[ 0.14 -0.16  0.09  0.06 -0.05] -> -0.16
[ -59.93  150.12 -156.39  160.54] -> 150.12
[ 1.07 -0.68  0.16  0.14  0.49  0.01 -1.49] -> -0.68
[-16.09  13.22   7.02  -9.61   9.12   2.82] -> 13.22
[-156.414  153.923 -167.391   26.359   65.235] -> 153.923
[-17.18   7.02   1.68  14.99] -> 7.02
[-0.045 -0.021  0.133 -0.095] -> -0.021
[-0.14 -0.05 -0.07 -0.03 -0.02 -0.05  0.13] -> -0.05
---
Input:
[[-10.7  25.3   7.5  17.8   1.2   3.9 -36.0]
 [  9.2  17.6  32.6  51.8  70.7 -44.6  32.8]
 [ 13.3   1.4  34.5  41.2  33.6  -8.9   0.8]]
Output: 51.8, 70.7

Input: [ 20.3 -65.5  76.0 -11.7  47.5  38.1   6.7]
Output: -11.7, 76.0

Input:
[[  3.9 -26.9  58.8  -3.7  11.4]
 [ 53.8 -35.1  31.8  41.3  63.2]
 [ 47.6 -49.5 -29.2 -67.0  -0.8]]
Output: 31.8, 63.2

Input: [-49.1 -47.7 -44.4  22.1  20.4 -53.7  70.7]
Output: 22.1, 70.7

Input: [-70.9   6.4  55.5 -23.5  76.8]
Output: 55.5, 76.8

Input: [-23.6  -3.2  -0.9  -8.8  16.1 -25.0  62.6]
Output: -8.8, 62.6

Input: [-74.8  75.3  21.1 -70.9 -48.7]
Output: 21.1, 75.3
---
[[ 84.5 -21.7  11.0  47.5 -71.2 -58.3   8.1]
 [ 20.4 -25.2 -29.7  30.1 -24.2 -23.5   2.7]
 [ 29.8 -22.4 -17.9  32.2 -36.1 -27.7  11.9]] out -17.9

[[  2.5  30.4 -10.7  14.8 -39.4  35.1 -28.3]
 [ 17.0  24.8 -15.3  68.3 -39.4  35.1  -4.8]
 [-32.8  -5.8   4.9 -42.7  19.8 -40.2  -4.3]] out -4.3

[-14.6 -34.2  52.2 -53.9  60.9 -64.6  -6.8] out -14.6

[[-15.7  27.8 -44.6 -73.8  -4.7]
 [  8.3  80.9  76.0  73.2   1.7]
 [-66.5 -43.1  30.0 -29.3  82.7]] out 1.7

[[-16.4 -19.5  52.2 -27.5  -2.1 -17.8  -8.4]
 [ 11.2  16.9 -38.0  18.8  -0.1  12.9   6.3]
 [-20.9  55.3 -14.9 -24.0  45.5  33.9  62.4]] out -0.1

[[-26.5  31.3  23.5  57.6 -32.9]
 [ -0.8 -77.6  10.8 -22.4 -64.7]
 [ -3.8 -33.0  16.0 -50.9 -47.5]] out -22.4

[-17.6   7.5   9.6 -18.6 -21.2 -14.3  80.3] out -14.3

[-48.5  -3.7  75.9  25.8   2.5] out 2.5
---
[[-7.5, 3.9, 30.7, -0.8], [28.0, -42.7, -12.7, 68.2], [20.1, -47.9, -23.2, 7.2]] -> -7.5, 7.2
[65.6, -53.9, 55.0, -46.3, 39.7, 1.0] -> 65.6, 1.0
[[-67.4, -9.6, 18.2, -30.3], [-74.5, -16.3, 26.1, -32.1], [-67.6, -46.4, 44.0, -31.1]] -> -67.4, -31.1
[78.0, 67.7, 77.6, 80.9] -> 78.0, 80.9
[12.3, -59.7, 79.6, 77.9, 25.3] -> 12.3, 25.3
[-42.2, -58.7, 21.7, -73.6, -18.2, -34.0] -> -42.2, -34.0
[[33.1, -73.6, -69.1, 30.1, 33.9, 3.2, 82.2], [-66.2, -37.8, -65.7, 32.3, 62.7, 3.6, 75.3]] -> 33.1, 75.3
[4.8, -7.5, -6.3, 62.5, 26.6, 41.5] -> 4.8, 41.5
[-38.7, -12.5, 73.1, 28.2, -18.3, -36.3] -> -38.7, -36.3
[-61.5, 52.4, 64.4, 41.4, -28.9, -23.7, 7.2] -> -61.5, 7.2
---
[ 47.9 -21.2 -22.7  82.0] yields 47.9
[-80.5  35.0  73.3 -25.4  50.5 -50.6] yields -80.5
[-16.9 -75.9 -83.6 -48.2  15.4] yields -16.9
[-82.3   4.0  41.9  11.4] yields -82.3
[ 70.7  -8.8  -7.7 -67.6  27.2  45.6] yields 70.7
[ 16.9 -62.7 -27.7  65.6  28.3   0.5  38.9] yields 16.9
